In the data rows, 128 means zero.
Some points, one per row:
[ 82  90 141 133 130 129 109 143 191 140 121 128 140 153 154]
[ 53 103 203 116 128 121 110  84 104  98  94 116  87 124  80]
[144 111 112 148 114 140 127 135 129 115 135  99 102 134 112]
[ 82 118 209 142 138 116 100 122 162 118 143 160 171 156 133]
[199 151  99 162 112 103 199 134 132 145 128  76 108 126 111]
[ 94  78 104  98  76  77  56 102 191 168 155 149 151 142 150]
[255 216 123 135 147 172 255 139  58  83 132 108 105 133 143]
[185 109 140 178 105 124  83 131 127 156 219 112 139 139 136]
[112 109 124 105  84 111 127 158 114 126 108 157 116 163 155]
[109 143 162 143 156 154 103 107 120 112  88 119 121 131 136]
[104 146 147 126 153 165 106 104 123 134 131 157 146 181 136]
[119  76  93 110 105 110  86 115 106 158 191  87  94 100 179]
[174 132 133 177 139 153 129 134  93 116  77  88  52  88 102]
[155 142 133 168 133 147 154 114  73  86 124 121 124 126 122]
[242 229  93 131 105 140 233 108  55  71 128 113 124 128 133]
[ 93 160 153 126 118 117  90  89 107 102  97  86  74 126 125]
[105  69 112 130 131 135 116 149 237 177 142 150 226 144  94]
[104  79 101  87 108 111 120 146 208 147 112 102 135 104 145]
24 more points follow, each with its number after it:
[ 70  82 139  90 183  92  92 107 147 126 152 193 157 101 113] 0
[117 105 158 161 141 116  82 119 120 163 142 127 123 122 179] 1
[ 70  55 143 131 124 119 122 137 134 112 143 181 139 153 114] 2
[149 138 109 121 116 157 187 221 240 142 113 102 217 142 124] 3
[211 140 105 120  94 130 221 189 128 125 132 119 116 102  82] 4
[ 53 101 118 127 106 120 112 106 103  97  99 137 127 133 112] 5
[ 76 102 115 115 107 122  90 112  80 131 128 114  79  92  67] 6
[ 71 104 174 134 193 121 132 140 158 107 119 176 187 153 151] 7
[255 204 117 179 117 124 227 165  99  93 119 108 137 152 127] 8
[118 209 148 151 102 102 163 128  98 187 129 175 124 145 111] 9
[174  66  75 148 132 182 117 143 116 147 187  82 115 134 145] 10
[199 134 116 167 122 173 143 108  71  95 169  90 132 168 149] 11
[ 73  91 186 135 130 124  99 106 138 152 158 153 103 125 124] 12
[118 102 108  93  84 115  78  89 157  99 127 121 154 120 120] 13
[ 49  71 117 116 234 124 105 108 143 132 153 228 176 131 110] 14
[252 208  98 130  94 134 197 164  93  92 132 104 155 129 131] 15
[ 89 116 233 154 207 119  93  75 148 129 141 162 136 134  93] 16
[255 235 143 190 132 155 255 175  92  86 121 109 131 126 107] 17
[ 86 129 189 134 156 139 134 133 158 145 118 133 112 113 100] 18
[251 222 112 140  95 116 227 121  70  83 115  98 105 121  98] 19
[ 77 161 134 131 140 126  74 125 126 153 148 142 124 101 111] 20
[ 78 133 195 141 184 105  95 128 123  92  98 182 185 134 146] 21
[ 90 116 134 127  83  86  87 115 132 144 128 164 134 139 125] 22
[ 68 167 174 153 138 133 106  86 125 100  78  77  79 130 102] 23
Which of these numbered points is nearest to each point below by angle, seen from the average point of the first points? Its number follows each.
[223 157 124 150  99 121 200 117  70 107 121 105  94 103 108] > 19
[197 122 125 153 108 133  89 122  84 120 177 110 168 147 144] > 11
[ 68 128 212 141 123 129 111  99 109  93 109 103 103 121 121] > 23
[235 164 121 158  97  92 219 152 111 111 118  90 126 138 129] > 8
[181 224  81 141  89 142 216 132  78 114 110  93  70  79  95] > 19
[ 71 117 105 124 171 150 138 134 140 172 143 195 101 124 101] > 14
[165 118 105 107  76 124 164 164 134 176 124 108  82 127 119] > 4
[196 157 115 119  92 132 146 155 138  83  72  69 154 128 122] > 15
[108  65  70  95  86 121  77 115 226 161 147 103 175 113 108] > 13
[204 152 129 141 106 148 127 125 103  95 110  90 138 128 128] > 15
[225 205 112 114  99 124 205 158 110 122 106  83  71 106 104] > 19
[164 253 120 117  92 152 206 148  71 153 123 128 132 146 161] > 15
[ 59  61  93 120 255 187 145 144 103  71  92 138 108  98 117] > 14
[208 156 142 156  93 123 121 119 112 116 125  85 115 139 141] > 15
[182 149 141 141 103 128  96 118  90 108 107 111 124 140 146] > 11
[132 120 176  90 119 130 107  88 105  89 120 145 120 148 171] > 21
[106  86 122 111  95 111 105 139 161 133 131 114  72  94 114] > 6
[128 168 118 115  99  86  59 158 136 223 134 126 124 163 135] > 22
[ 84 115 161 164 195 141  98 113 120 110  92 179 141 137 128] > 21
